Each row is where one point has got to under a steady rotation. How many steps took it there?
The counts run from 0 to 127.
[143 118 143 119 159 149 147 154 116 156 141  96 121 141 149 107 142 149
 155 135 159 111 105 141 105 171 112 145 132 117 194 126 113 145 145 112
 112 163 141 145 112 163 176 108 129 210 135  88 141 123 135 141 114 121
 129 140 147  82 159 123 103 153 113 142 105 188 158 167  97 184  94 123
  93 143 150 159 143] -> 117
[151 102 146 135 124 140 157 141  97 166 118  84 137 129 142 128 135 128
 146 150 143 127 103 163  75 202 107 122 132 127 181 124  87 140 151 108
 120 171 141 114 135 175 168 105 128 184 121 102 157 140 136 139 118 144
 119 183 110  99 145 129 114 132  85 175 121 157 141 159 107 179 110  90
 118 146 141 159 128] -> 39
[153 121 138 134 132 146 166 155 110 169 118  85 123 138 143 124 149 133
 152 116 157 102 111 155  87 196 102 129 132 118 187 131 111 146 143 118
  95 164 155 134 125 179 168 100 127 201 110  90 150 123 132 153 127 125
 124 170 131  93 156 116 119 144 105 144 117 180 140 146 100 171 102 130
  99 144 147 160 127] -> 41
[159  95 134 146 148 101 117 150  99 149 120 109 119 138 144 137 129 151
 137 139 174 142 113 149 103 193  89 140 149 114 207 128 117 125 153 100
 120 167  99 123 129 133 151  93 103 181 119 116 127 119 128 159  87 167
 110 180  93 115 140 131 119 149 102 184 119 157 116 147  95 157 119 103
  94 138 138 167 129] -> 102
[153  82 129 142 146  91 129 150  87 156 118 114 143 151 148 139 126 149
 131 116 171 133 118 153 113 183  99 142 144 122 194 116 131 130 151 102
 135 154  86 121 143 139 146  97 105 197 102 104 119 106 127 145  90 175
 124 165 115 121 132 136 116 155 127 171 110 156 113 148  90 171 112  96
  88 132 142 170 147] -> 15
[153  79  84 133 143 135 124 154  96 144 133  96 108 126 151 137 112 145
 112 130 159  97 111 151  96 170  88 156 143 117 186 108 129 145 173  94
 110 157 119 124 131 134 164 127 141 195 105  81 130 108 135 135 107 151
 122 144 121  84 123 164  96 145 142 171 101 177 129 145 108 148 119 104
  84 128 148 155 151] -> 67
[153  85 128 113 136 169 146 157 104 181 112 100 121 137 144 114 145 110
 137 135 132 124 109 145  81 191 125 121 120 115 172 135 129 121 136 100
 102 168 142 144 134 201 154 116 113 203 118 101 125 142 130 140 107 135
  94 181 114 106 118 155 111 156 120 172 132 162 141 149  96 185  95 120
 104 135 168 143 137] -> 83
[148  79  98 137 119 103 148 151  81 177 136 118 159 140 158 134 149 118
 142 123 145 117 117 143  95 172  96 137 124 106 152 133 117 129 169 109
 138 142  96  97 131 162 160 110 136 193  91  97 138 110 125 133 103 170
  98 165 121 108 120 137 116 145 138 169  97 161 133 159  96 199 137  92
  83 123 141 156 160] -> 89
[148 110 146 123 145 141 151 152 124 163 148 105 116 141 153 108 146 140
 160 156 155 117 107 144 103 178 117 144 130 113 179 125 100 157 154 114
 113 166 133 130 115 167 185 114 138 195 141  90 146 127 143 129 106 118
 114 156 127  88 146 136 108 140  97 150 107 190 164 164  98 187  95 117
 100 145 147 149 140] -> 116
[143  85  94 133 128 110 136 155  93 164 145 124 153 149 154 135 149 127
 149 135 146 103 118 140  98 170  92 142 130 106 169 147 119 121 155 112
 135 151 107 103 123 152 153 123 140 200  96  98 144 117 117 131 116 162
 107 163 124  94 120 141 114 150 141 165  81 163 137 157 103 193 137 101
  70 127 145 175 159] -> 3
[140  91 103 122 125 130 125 152  87 148 127 101 121 119 143 130 134 124
 136 135 139 105 105 167 103 179  79 131 135  85 166 145 126 148 155  73
 137 148  90 111 128 160 173 115 139 183  97  93 122 113 158 140 104 137
 137 170 124  79 174 135 101 175 118 163 104 162 138 169 143 181 133 114
 113 153 139 152 146] -> 35
[168  95 117 135 154 111 136 154  95 177 120 110 128 147 156 133 141 139
 134 131 165 139 125 139  79 191 119 133 131 120 174 125 117 110 144 114
 106 173 125 140 125 167 151  98 112 187 107 103 127 135 110 153 110 162
 100 168 104 125 112 122 109 149 116 185 113 149 132 149  64 156 120  97
  85 122 158 143 133] -> 92
[151 121 114 115 154 132 124 155  97 141 142  88 122 131 153 119 133 152
 120 133 145 103 104 157 102 164 101 135 125 108 181 133 134 124 137  91
 118 164 121 145 112 165 168 120 119 203 106  77 117 119 140 151 121 137
 139 137 143  68 162 115  89 177 119 159  98 167 148 188 115 166 105 111
  98 139 145 148 137] -> 119
[145 103 142 129 142 131 146 141  86 174 133  98 135 124 135 113 150 139
 147 159 132 125 105 154  73 192 106 117 144 118 166 120  95 125 156  94
 142 158 117 125 131 173 161 103 120 179 114 125 134 130 131 149 104 137
 113 184 118 116 157 114 110 161  99 169 122 155 143 174 116 191 112  73
 129 139 125 146 128] -> 124
[167  86 143 138 137 152 122 165  96 159 137  76  95 118 143 122 137 134
 130 141 124 128 116 152  86 187  93 133 140 120 171 110 104 141 172  93
 103 168 116 117 123 136 171 123 113 174 112 109 107 113 140 149  74 130
  94 193 107 125 127 154 119 129 105 173 150 180 110 143 103 162 122 115
 105 130 135 136 137] -> 61
[154  89 111 132 151 101 142 142  91 180 126 122 146 146 152 134 141 142
 144 130 167 136 125 139  76 189 112 139 132 123 177 126 113 117 150 113
 121 157 119 133 126 160 143  96 115 190 106 112 137 125 104 148 110 166
 104 173 118 127 121 127 116 149 133 184 103 150 132 146  72 176 121  84
  81 120 145 151 151] -> 91
[145  95 100 128 115 115 142 164  95 154 150 105 142 144 154 133 153 118
 140 132 125 108 112 138 103 161  92 134 117 104 163 155 115 120 162 109
 124 159 111  89 113 153 163 125 139 195  90  87 144 119 140 136 108 156
  98 161 123  79 115 143 113 147 134 171  91 163 139 162 107 190 135 112
  73 121 140 165 157] -> 2
[141 121 136 109 156 155 120 144 110 133 121  87 109 137 157 115 140 145
 139 134 156 114 100 146  99 172 103 147 121 114 198 154 129 127 146  85
 112 174 129 150 119 164 168 102 114 197 132  98 124 123 150 154 110 138
 131 147 143  69 168 128  91 166 120 157 110 172 149 171 104 170 113 122
 100 144 160 150 137] -> 32
[188  89 125 138 150  98 127 170  97 163 129 115 115 138 146 141 138 147
 125 142 162 142 121 162 115 185 113 132 139 110 180 109 120 144 155 102
 108 170 109 127 130 152 166  98 104 171 120 100 108 116 129 152  90 160
 106 181  94 128 119 126 113 141 104 176 125 161 129 147  80 168 110 110
  96 124 147 142 129] -> 17
[160  86 117 113 142 156 135 150  97 170 121 110 125 134 146 117 150 125
 131 146 136 129 105 145  84 194 128 122 120 114 174 126 119 120 143  98
 108 164 147 140 142 195 151 120 117 194 122 116 131 139 124 136 108 144
  95 185 102 111 115 144 107 151 115 175 122 144 145 152  91 196 112  98
 116 133 159 138 134] -> 82
[137  98 127 127 138 123 124 146 102 141 134  90 125 127 165 119 116 140
 132 125 153 142 115 149 111 161 102 149 116 122 172 127 122 140 154  89
 123 171  81 125 123 150 174 112 124 195 112  72 113 107 153 131  93 152
 133 133 136  79 150 163  99 156 126 191 120 175 128 183 106 161 111 112
  95 129 159 130 152] -> 23
[159  83 111 129 146 112 123 149  93 160 137 126 140 150 143 134 141 140
 140 139 149 123 121 144  82 189 109 134 139 117 184 139 124 105 136 103
 122 168 125 137 126 164 137 112 118 195 100 111 136 127 102 143 122 165
 114 167 108 107 116 125 108 156 126 185  86 147 135 143  85 179 120  86
  81 124 148 164 144] -> 5
[154 116 116 123 127 120 146 155  80 149 140  89 139 140 155 136 161 113
 126 115 123 123 108 144 100 150  93 125 103  99 158 148 125 107 163  98
 124 163  96 102 112 167 163 122 117 193  84  87 122 112 154 158 107 163
  90 166 127  90 125 135 107 154 128 158 119 153 118 174 106 194 129 110
  82 111 143 152 149] -> 87
[185  90 142 141 146 129 121 176 109 151 136 103 106 143 151 135 140 146
 144 144 145 140 119 155 116 184 109 138 133 111 193 135 117 157 162 108
  94 177 124 118 121 142 174 101 114 171 139 108 118 118 141 146  87 146
 100 188  89 117 129 137 114 133  87 165 121 168 134 147  97 170 123 130
  92 139 152 146 127] -> 104
[152 110 140 117 151 131 113 165 103 156 138 100 124 140 160 115 165 131
 158 121 127 127 118 133  99 167 100 143 115 102 163 162 134 122 140  98
 111 171  97 130  96 152 164 103 103 193 110 106 101 103 138 166  81 132
  99 166 135 110 142 131 100 152 133 160 118 181 130 160  90 180 139 137
  72 126 152 131 154] -> 96
[147  76 111 133 147 134 100 155  80 158 115  93 122 120 149 124 119 154
 121 126 143 114 109 153  76 192  86 139 165 119 177 106 123 127 145  84
 124 152 105 138 138 132 151 107 108 197  96 121 102 108 111 150  95 146
 134 168 125 117 145 143 104 157 143 177 119 168 113 138 105 158 127  87
  99 133 136 145 145] -> 58
[133  75 127 138 134 100 112 149  96 155 121 112 140 142 158 130 123 135
 148 130 157 137 118 138 105 186  89 150 133 114 178 142 117 133 151 106
 142 157  76 107 140 138 151  95 122 197 105 102 127 111 131 137  87 163
 120 162 120 105 137 158 119 150 135 196 103 170 115 160 103 160 135  97
  92 144 149 158 148] -> 100
[137  96 118 125 131 125 125 141  84 157 132 114 135 122 123 126 144 126
 145 147 138 113 106 167  88 187  76 134 147  89 168 137 110 142 160  73
 143 143  96 111 132 153 163 111 133 177 102 116 133 111 148 140 105 151
 131 177 117  96 180 123 108 169 111 161 101 157 141 167 139 193 135 101
 117 148 132 160 146] -> 36
[171  91 142 133 144 143 113 176 116 152 135 107 111 147 154 120 150 140
 154 136 141 134 110 148 128 183 110 144 131 105 189 142 117 165 164 103
  98 172 117 121 114 144 180  99 120 175 142 106 115 111 138 141  85 135
 109 179 108 108 133 137 108 132  97 157 119 180 144 140  93 182 124 146
  91 140 156 143 140] -> 105
[172 103 142 127 151 122 149 149 104 153 160 104 117 135 133 131 147 141
 151 170 148 138 119 166  97 184 106 129 139 114 185 114  93 139 164 101
 119 171 122 115 110 152 183 122 130 170 131 109 146 125 144 141 100 142
 111 180 100 105 146 125 109 139  78 172 114 158 154 168 100 184 100  99
 110 135 125 156 137] -> 114
[149 109 150 113 162 137 115 147 101 146 136  95 125 137 160 108 148 139
 159 126 139 143 112 143 103 162 109 146 116 124 178 133 119 136 154  91
 110 171 105 143 110 153 180 102 112 185 139  98 104  94 147 143  84 139
 114 139 142 105 154 144  90 149 120 166 121 184 139 168  80 189 111 120
  84 116 152 123 161] -> 21
[133  82 133 138 115 111 123 160  88 154 132 100 160 150 158 121 128 135
 139 126 134 131 108 140 119 165  96 132 117 116 175 134 132 132 155 111
 144 161  77  91 139 148 153 102 126 210 106  83 117 106 131 127  92 164
 124 153 135 102 121 156 118 144 139 173 108 169 118 167 101 189 121  98
  84 125 158 157 153] -> 13
[160  94 143 137 144 160 132 162  96 159 143  77 102 121 142 117 147 130
 144 137 120 122 107 144  86 179  88 143 139 118 172 115 100 147 175 104
 105 163 122 110 117 130 176 121 123 178 119 111 111 106 150 153  71 125
  97 189 125 124 129 166 117 120 114 156 144 189 119 139 106 177 124 117
  98 126 130 144 144] -> 62
[142 100 140 128 121 124 110 165  91 147 145  88 149 152 163 113 143 130
 138 128 117 136 101 138 119 156 104 130 103 115 170 145 127 120 152 110
 135 169  82  97 128 156 161 109 115 209 105  90 111 106 136 135  93 159
 110 149 137  97 124 153 108 138 123 171 110 169 121 176 101 198 126  95
  83 119 159 149 149] -> 12
[164 105 136 133 152 108 141 140  98 155 154 115 111 129 126 138 144 148
 149 155 158 138 120 175  97 188  94 136 148 103 180 113  92 130 160  86
 125 160 106 123 115 137 169 122 131 170 117 105 143 112 147 145  98 148
 112 179  99 103 157 128 113 157  80 176 115 156 144 161 109 181 105  99
 111 138 123 164 149] -> 113
[151 100  92 121 117 129 118 173  83 162 147  94 143 130 158 127 145 131
 138 131 115  97 106 162  90 170  96 126 129 107 140 137 112 144 148  94
 115 155 113 116 110 170 180 119 139 194  84  90 117 109 112 135 124 137
 135 152 137  87 157 119  90 153 124 165  96 167 144 172 112 185 140 104
  90 127 139 137 149] -> 45
[155  90 137 132 157 133 133 160 125 162 137 113 107 133 154 113 140 144
 164 168 161 130 111 142 102 186 114 146 136 116 183 133 104 160 172 108
 114 169 128 124 123 156 182 104 133 175 147 109 136 137 144 130  94 130
 106 169 104  98 139 132 111 134  95 169 113 173 158 162 104 174 118 107
 108 159 149 144 130] -> 29
[145  92  99 118 133 121 123 167  94 163 139 108 122 118 148 126 132 135
 128 149 131 103 112 168 101 176  94 125 136  88 151 128 124 138 147  83
 137 148  98 120 121 168 171 117 139 192  91  94 115 118 136 133 111 136
 137 158 119  85 161 117  95 184 113 170 103 161 142 181 139 172 122 104
 114 147 142 148 137] -> 121
[155  95 129 135 144 104 136 143  96 150 144 119 113 128 121 140 132 138
 147 141 163 136 129 180 101 190  84 143 153  99 183 109 104 143 156  80
 135 152  97 124 119 132 160 125 125 179 103 100 142 106 150 142  99 147
 125 177 104 102 164 137 110 164  92 178 113 163 136 156 120 172 105 108
 109 141 124 163 152] -> 112
[154 125 149 133 143 133 128 177  98 154 149  75 125 144 160 116 167 154
 146 124 126  92  99 127  91 167  88 135 135 120 178 136 116 128 164 127
 108 166 126 116 102 135 172 106 110 195 101 117 111 105 120 167  96 125
 104 166 146 115 141 111 114 128 127 133 113 188 125 166  96 170 136 111
  71 128 128 157 134] -> 53
[153  79 119 114 150 169 136 150 113 164 156 103  98 120 142 112 146 129
 146 166 123 126 109 141  77 183 117 141 133 117 164 123 103 126 162  87
 110 170 140 131 119 159 167 143 129 186 132 111 130 139 144 131  93 120
  86 180 115 105 124 168 110 146 118 178 123 175 146 150 107 183 110 102
 114 139 148 140 150] -> 72
[147 116 127 114 137 151 154 147  96 162 125  89 131 136 142 121 159 108
 140 102 133 121 117 143  97 171 103 129 114 101 171 146 134 108 136  94
 112 160 116 142 111 180 154 120 103 209  93  94 122 111 153 159 102 135
  94 168 136 100 139 146 108 166 130 143 133 169 117 150  97 192 107 136
  90 119 151 157 148] -> 85
